In the rows, 128 means zero.
Rotation paths and how fast each direction turns (deg/step)
Each turn is a multiple of 5 degrees from 10 to 175, or 0.
Each row of a path follows its step; steps can be skipped.
Path 1:
step 0: [123 127 122 120 136 134 132 123 121 131 125 127 139 123 122 131 129 136
 126 136 132 130 118 123 123 132 137 130 123 126 125 132 130 135 129 124
 120 123 122 137 132 129 120 129 130 140 135 127 122 140 129 124 127 127
 123 130 133 131 119 126 130 127 131 124 128 143 124 122 130]
step 5: [123 126 117 135 124 121 127 125 133 126 125 128 141 131 130 126 128 127
 127 125 130 125 134 124 130 125 120 134 133 138 120 125 125 129 125 121
 121 129 130 130 130 119 127 131 128 124 131 141 113 129 133 128 123 120
 129 130 133 128 133 122 122 130 123 127 130 137 139 138 117]
step 6: [129 123 126 127 123 130 124 131 115 135 131 121 125 121 127 133 118 119
 125 126 130 131 119 122 123 127 131 125 116 119 120 129 117 127 133 128
 134 128 131 141 126 136 132 118 134 135 121 124 128 126 130 133 136 132
 123 125 123 123 130 133 122 126 131 128 126 126 123 139 135]
step 9: [131 132 126 135 128 134 134 127 129 131 127 119 133 125 126 124 123 128
 130 132 129 138 129 133 135 123 128 129 133 135 122 131 124 121 140 126
 128 118 129 124 118 121 129 128 131 124 123 124 122 131 112 132 136 113
 124 127 128 139 135 128 127 133 123 133 137 127 140 126 131]
step 13: [137 130 120 141 122 126 133 123 126 125 120 116 122 126 118 122 118 125
 132 125 139 120 123 129 129 130 132 138 132 130 124 129 135 133 133 135
 122 125 125 132 135 123 122 133 122 129 127 126 129 124 121 130 133 123
 130 130 135 124 119 122 130 131 129 119 128 131 136 136 124]
step 19: [127 131 132 135 127 130 123 137 124 128 135 131 128 128 121 131 122 132
 121 123 128 129 129 129 122 127 120 135 131 137 132 120 127 135 131 141
 134 128 129 127 124 136 119 117 138 130 135 120 127 124 115 132 132 126
 137 140 127 130 127 127 130 134 133 123 122 123 131 123 138]
step 23: [117 135 125 130 132 127 126 122 128 124 131 140 138 132 128 134 117 129
 126 125 134 127 123 118 128 130 118 147 123 128 125 128 127 136 131 125
 124 131 124 138 128 134 123 131 124 132 134 129 134 128 130 135 126 135
 137 134 139 131 134 124 127 133 134 132 132 131 125 131 123]
step 24: [141 128 120 129 126 124 133 134 130 122 132 125 116 126 140 134 123 120
 130 134 130 131 133 126 120 131 124 121 130 123 131 133 126 127 130 130
 128 124 138 124 132 133 130 126 138 125 125 128 127 137 126 126 140 126
 131 125 111 121 130 129 128 138 124 129 129 126 131 139 130]
step 29: [131 134 130 125 132 132 121 125 128 121 125 129 113 127 124 130 117 137
 123 124 133 125 116 129 125 124 135 127 130 125 121 132 133 127 129 137
 124 132 131 140 120 135 128 129 139 138 129 122 136 133 136 128 125 121
 121 120 132 125 127 126 132 125 135 128 133 132 135 127 133]
Speeds:
[127 130 128 131 125 127 127 127 126 127 130 129 128 128 128 128 128 128
 128 129 129 128 129 130 128 127 130 128 128 131 126 127 128 127 129 126
 130 128 130 127 128 126 125 130 129 127 128 127 129 127 127 128 127 126
 129 129 129 128 130 126 129 130 129 127 126 129 127 127 126]
175
[129 127 128 128 127 129 126 128 128 127 130 128 127 130 129 130 130 127
 128 127 128 127 130 127 129 130 128 126 129 127 127 128 130 127 129 130
 128 125 129 130 125 131 127 128 128 130 127 128 127 128 127 131 130 126
 128 128 127 128 128 128 128 126 130 126 127 129 127 129 129]
140
[128 128 128 130 128 130 129 127 127 128 125 126 131 127 127 128 128 130
 128 127 128 128 129 128 131 129 127 125 129 127 127 129 130 125 130 126
 127 130 127 128 130 126 128 127 128 129 127 127 127 128 129 130 128 126
 128 128 130 127 126 129 127 128 128 127 127 130 129 127 127]
85
[128 127 130 129 127 129 127 125 131 127 126 129 128 128 130 128 126 126
 128 128 126 126 131 127 126 128 130 128 127 129 129 128 130 128 128 127
 128 128 130 128 128 128 130 126 128 127 127 128 128 131 129 127 127 127
 127 126 128 129 127 125 127 127 126 128 129 126 129 128 129]
170
[128 127 127 130 127 128 127 128 132 128 128 127 127 127 128 128 130 129
 127 131 131 129 129 129 128 128 127 131 127 129 129 126 128 128 129 126
 126 126 127 129 129 128 127 129 127 130 128 126 128 127 131 130 126 130
 128 128 127 129 126 127 128 127 127 129 128 130 127 129 129]
140
Path 2:
step 2: [130 126 130 122 122 127 130 133 125 118 126 120 121 131 130 124 136 127
 131 131 128 127 129 131 122 127 123 129 131 126 123 133 129 128 132 126
 146 124 133 124 122 132 131 122 134 134 125 130 124 133 118 131 122 123
 123 119 123 131 139 121 127 129 135 130 133 120 132 120 118]
step 8: [127 116 127 134 130 117 134 136 128 124 116 122 130 135 128 126 127 124
 117 134 130 128 130 128 125 123 133 126 126 123 128 119 131 133 128 129
 128 123 137 126 123 115 127 133 143 127 129 134 126 132 124 134 123 126
 120 122 121 130 134 133 129 131 131 126 130 126 127 131 132]
step 9: [128 118 125 129 125 122 128 129 125 131 126 125 118 134 121 125 130 132
 134 137 127 115 118 127 130 132 132 130 133 131 133 126 128 129 129 131
 134 124 131 134 123 131 134 129 127 130 133 136 132 126 116 131 125 126
 112 130 126 126 123 123 129 131 141 130 136 134 135 127 126]
step 11: [132 127 127 122 122 123 123 133 135 120 124 124 136 127 125 131 125 121
 127 144 130 119 138 125 130 124 130 123 128 143 130 127 130 133 128 123
 131 128 134 128 124 126 122 132 132 133 132 136 127 130 120 130 125 135
 122 123 119 126 134 126 133 126 124 133 129 123 117 129 131]
step 12: [129 124 122 128 127 136 116 124 123 128 122 128 125 128 134 129 126 130
 129 132 124 123 129 131 122 127 133 120 130 124 132 119 137 129 128 121
 130 121 130 125 126 123 126 140 137 124 133 134 130 128 125 128 124 137
 115 129 130 127 126 124 130 131 140 130 141 126 133 133 133]
step 15: [134 125 124 125 132 128 119 123 126 118 124 120 122 126 133 122 133 126
 136 130 125 131 127 125 130 124 139 130 126 131 133 122 133 136 131 136
 138 129 131 126 123 121 131 141 133 131 129 131 127 134 122 127 124 125
 123 126 124 134 128 126 140 131 130 133 128 126 124 124 141]
step 16: [134 125 124 133 121 129 125 118 125 120 124 131 117 132 131 125 129 125
 124 135 118 116 126 121 128 132 129 133 125 130 121 125 125 134 127 125
 126 122 128 125 123 126 126 132 127 122 126 140 126 129 116 128 129 130
 127 129 136 133 125 127 134 136 134 123 123 121 128 135 121]
step 19: [128 116 115 130 129 130 120 121 121 124 123 126 123 131 133 124 134 130
 124 136 128 129 133 122 130 129 131 126 124 133 121 129 128 129 121 125
 126 131 132 124 132 125 127 132 135 127 122 126 131 132 120 133 121 127
 118 135 131 140 129 127 123 134 123 132 122 118 131 131 135]
step 28: [132 125 124 131 120 132 124 129 122 131 126 125 122 131 126 130 123 127
 139 134 128 133 124 121 121 134 126 125 132 137 130 129 132 125 122 119
 129 134 119 123 120 127 130 137 128 134 128 130 137 121 120 125 129 128
 121 131 132 135 127 126 134 132 140 124 142 122 128 128 134]
Speeds:
[128 128 127 130 131 126 131 128 128 127 127 127 128 128 128 128 129 127
 129 127 126 127 126 127 127 127 130 130 128 129 126 128 127 127 128 131
 128 126 129 130 125 125 129 129 127 127 130 129 127 129 128 127 128 127
 130 129 128 127 129 130 129 128 129 128 126 130 130 129 127]
45
[130 128 129 127 126 127 127 128 127 127 127 127 128 125 128 128 128 128
 127 130 128 126 126 129 129 126 130 128 127 128 128 127 126 128 127 128
 128 128 129 129 126 130 130 128 124 129 127 126 127 128 127 127 128 129
 130 126 125 126 127 128 127 129 126 128 129 126 130 127 127]
160
[126 128 126 128 129 126 127 129 126 127 129 130 128 126 128 126 127 130
 132 128 130 128 128 126 127 129 128 128 127 130 129 128 128 128 126 130
 129 130 127 129 127 129 129 128 129 131 129 126 127 128 127 128 126 126
 127 127 127 128 129 129 128 126 126 130 127 126 127 127 128]
170
Path 3:
step 1: [130 116 128 132 129 117 117 119 132 122 114 132 124 121 137 137 134 128
 127 127 137 130 128 127 122 130 133 129 133 127 132 127 131 128 122 127
 136 133 119 129 131 126 134 130 138 129 123 124 122 138 126 125 123 130
 132 131 125 118 125 124 129 127 127 126 123 129 134 130 135]
step 2: [128 132 126 134 131 136 137 116 125 139 124 135 129 132 133 134 128 129
 124 120 123 129 115 124 119 122 121 133 128 130 130 128 128 118 130 126
 138 127 120 118 133 126 125 131 130 136 127 122 122 126 131 133 127 132
 121 118 129 132 127 129 127 132 122 123 121 129 123 128 129]
step 4: [133 127 120 130 137 133 123 131 127 129 128 120 128 125 130 133 137 133
 120 125 118 127 125 124 127 136 132 135 121 132 130 123 137 125 126 126
 138 129 129 137 134 134 131 129 137 119 129 129 119 129 122 132 130 132
 137 135 122 119 132 132 122 120 126 131 135 126 125 129 127]
step 7: [132 125 126 130 134 132 123 122 128 112 120 137 130 132 142 135 132 127
 123 120 129 135 128 124 128 125 129 124 126 124 129 121 130 121 126 136
 131 127 123 124 137 127 130 126 132 133 122 125 131 139 128 130 137 121
 134 131 129 125 126 124 125 122 128 136 131 134 124 131 119]
step 9: [127 129 133 131 139 125 138 119 118 126 121 134 127 131 123 131 130 142
 127 135 126 126 133 138 129 134 121 134 131 133 124 125 123 127 119 123
 136 130 123 132 127 130 125 137 128 134 130 135 121 137 127 133 122 134
 138 122 129 132 127 129 122 126 132 128 127 129 130 126 123]
step 10: [129 127 126 134 130 131 119 122 122 126 132 126 121 127 129 123 143 123
 130 123 123 125 124 124 128 135 129 133 131 118 123 124 121 123 128 127
 136 128 121 130 140 130 122 134 126 113 126 129 126 128 126 139 134 131
 128 129 129 125 137 131 124 128 123 131 127 139 131 134 124]
step 19: [129 128 130 127 135 132 124 125 127 119 122 130 119 128 137 127 131 132
 122 137 126 129 137 128 126 120 128 128 124 119 123 137 133 130 130 136
 129 133 128 129 136 126 123 134 136 125 120 118 135 128 129 138 133 128
 128 131 129 133 121 130 128 116 125 118 136 122 126 129 123]
step 24: [132 131 120 125 130 139 124 131 122 128 119 131 123 121 130 118 132 127
 125 132 123 123 125 123 127 131 135 130 127 130 129 136 125 133 120 123
 133 126 139 135 135 125 136 129 134 131 130 129 115 132 125 128 126 121
 137 123 137 123 128 129 132 129 120 124 136 119 127 118 125]
step 28: [127 129 135 129 133 128 136 115 118 118 125 131 126 126 131 132 129 129
 125 127 126 131 129 124 137 123 127 125 129 130 126 115 135 135 126 130
 137 122 120 131 136 131 114 134 126 133 130 128 127 132 132 127 129 128
 136 123 120 132 126 125 116 129 130 129 119 128 123 125 125]
Speeds:
[129 129 127 127 128 129 127 130 128 128 129 127 127 126 127 126 128 127
 129 128 128 128 132 128 127 130 128 128 129 129 125 129 129 127 126 129
 128 126 126 127 130 129 131 126 125 129 128 127 128 127 131 130 128 128
 128 130 129 127 127 129 127 128 126 127 130 128 124 128 130]
55
[127 129 128 129 128 128 128 129 129 128 129 128 126 127 128 127 128 130
 129 127 128 128 127 131 131 129 127 131 128 131 130 128 130 126 129 127
 129 127 126 128 127 129 126 129 126 125 128 130 129 129 131 128 129 129
 129 127 129 126 128 130 127 128 128 128 127 127 128 129 128]
60
[127 128 127 130 128 127 129 128 132 130 129 126 129 127 128 127 129 129
 129 128 127 129 126 127 128 128 131 129 129 127 129 129 127 127 127 130
 129 128 128 127 128 128 129 127 128 129 128 129 127 131 128 126 130 128
 127 131 129 128 130 129 129 126 127 128 125 127 127 125 129]
115
[129 126 129 128 127 127 127 127 129 127 128 127 126 130 125 128 128 127
 128 130 128 130 128 128 128 128 128 129 132 129 128 128 128 125 126 126
 130 130 128 129 128 128 128 129 128 129 130 131 127 129 128 127 125 128
 127 128 125 128 126 126 128 129 127 126 129 130 130 127 129]
90
[129 128 125 127 127 128 126 126 128 130 127 128 126 128 130 130 129 127
 129 129 129 127 128 129 128 131 129 129 129 127 127 130 127 127 128 128
 129 128 126 129 125 127 127 129 129 128 128 127 127 127 129 131 127 130
 128 128 130 131 129 126 129 130 126 129 127 127 129 128 131]
35
[127 127 128 129 127 128 128 125 128 126 125 130 130 129 129 126 126 128
 129 129 128 128 131 127 128 129 130 127 129 128 131 129 126 129 127 127
 129 128 129 129 126 127 129 128 124 127 128 129 129 129 129 128 128 125
 130 126 129 126 128 127 127 127 127 131 127 128 127 127 129]
170
[127 131 128 129 129 129 128 128 128 128 127 129 129 129 129 130 129 127
 127 127 131 130 130 127 128 129 129 129 130 130 129 129 128 126 128 129
 128 125 130 130 128 128 125 126 129 129 128 128 128 127 127 126 129 128
 128 127 129 128 126 127 126 130 126 126 127 128 126 126 126]
70
Path 4:
step 1: [131 126 118 134 125 128 130 133 139 134 124 129 127 135 125 130 137 121
 128 127 126 120 131 129 133 131 127 134 139 136 126 120 124 136 130 122
 136 135 123 127 123 132 129 124 120 126 136 134 132 126 117 131 126 127
 126 123 126 133 127 124 130 131 128 129 128 127 127 135 130]
step 3: [126 134 127 127 132 122 132 119 132 130 122 126 129 117 121 129 120 124
 132 126 120 128 134 131 130 125 130 127 137 136 133 123 127 135 137 131
 126 129 121 136 124 127 128 125 131 122 131 121 129 123 131 120 127 131
 119 120 125 126 132 126 129 127 131 127 124 129 121 133 137]
step 7: [128 129 133 140 124 121 133 122 145 126 127 124 125 125 129 132 128 124
 128 126 127 122 135 127 131 123 129 130 131 138 130 138 128 129 130 124
 134 131 123 114 129 131 135 130 122 131 133 129 122 127 128 128 128 129
 126 117 130 127 125 128 128 130 137 119 128 130 130 129 124]
step 12: [124 123 123 133 127 122 123 129 135 127 121 119 123 124 118 129 126 128
 129 125 128 132 126 128 127 129 131 126 138 136 129 123 127 139 128 131
 134 130 123 127 127 124 125 124 121 134 134 134 128 128 120 124 117 126
 130 112 129 131 122 124 128 130 133 124 125 134 131 131 127]
step 15: [123 129 123 129 129 128 129 125 133 122 131 124 126 120 126 125 117 127
 130 124 125 125 134 130 128 137 134 134 127 139 137 127 123 129 128 130
 121 126 119 126 118 119 119 127 128 125 128 125 123 140 117 127 133 124
 122 125 129 130 122 128 132 125 129 135 126 129 129 133 128]
step 17: [121 123 123 137 142 128 132 135 135 126 129 124 133 128 125 127 134 125
 129 126 126 127 126 133 132 128 129 124 140 136 130 131 127 134 121 133
 137 130 129 124 118 127 128 136 130 124 130 136 123 124 120 129 125 124
 125 127 126 135 130 127 125 124 130 124 127 133 133 130 135]
step 27: [130 126 133 137 130 124 129 121 132 123 131 127 132 129 122 123 125 120
 126 122 127 125 136 129 126 127 121 135 133 132 135 134 121 134 130 117
 132 135 115 128 127 120 128 131 126 135 123 139 123 131 124 130 131 127
 126 127 125 127 126 130 122 130 134 131 132 124 125 132 130]
step 28: [129 129 124 139 136 124 120 127 128 123 127 122 122 128 123 133 126 126
 124 121 120 122 127 126 138 126 128 127 135 137 124 125 131 136 124 129
 132 130 117 120 122 127 127 132 133 128 133 135 126 126 135 130 118 125
 121 127 125 128 124 122 129 124 131 122 125 127 131 125 136]
step 29: [123 125 132 130 127 123 127 131 129 126 128 132 134 128 127 116 132 128
 138 123 123 119 135 127 135 128 134 123 131 137 125 133 126 135 129 136
 133 125 123 136 122 133 123 122 123 128 126 137 127 125 130 129 126 130
 131 118 130 126 126 128 131 118 124 125 128 130 125 134 137]
Speeds:
[126 128 130 130 128 128 130 128 128 129 129 126 127 127 130 129 126 128
 128 129 128 127 128 129 128 129 128 126 128 128 128 128 126 127 128 128
 128 130 130 126 126 129 130 131 128 127 128 126 125 131 127 129 130 126
 129 128 128 127 129 127 126 127 127 129 130 129 129 128 127]
40
[129 127 128 128 129 128 128 126 128 127 127 127 128 127 130 129 128 129
 127 129 127 128 127 128 127 126 130 128 128 130 129 127 127 128 127 129
 129 127 130 129 128 128 126 128 133 128 127 128 129 126 130 129 128 126
 130 130 127 130 128 127 126 126 126 126 127 128 130 132 128]
125
[128 128 127 128 127 128 128 126 128 127 125 128 127 131 129 128 125 128
 126 130 128 127 127 129 130 128 129 128 126 129 129 126 127 129 131 127
 128 128 128 128 129 128 129 128 126 127 127 130 129 130 130 128 129 125
 126 128 129 130 129 126 128 130 129 126 129 128 129 126 128]
120
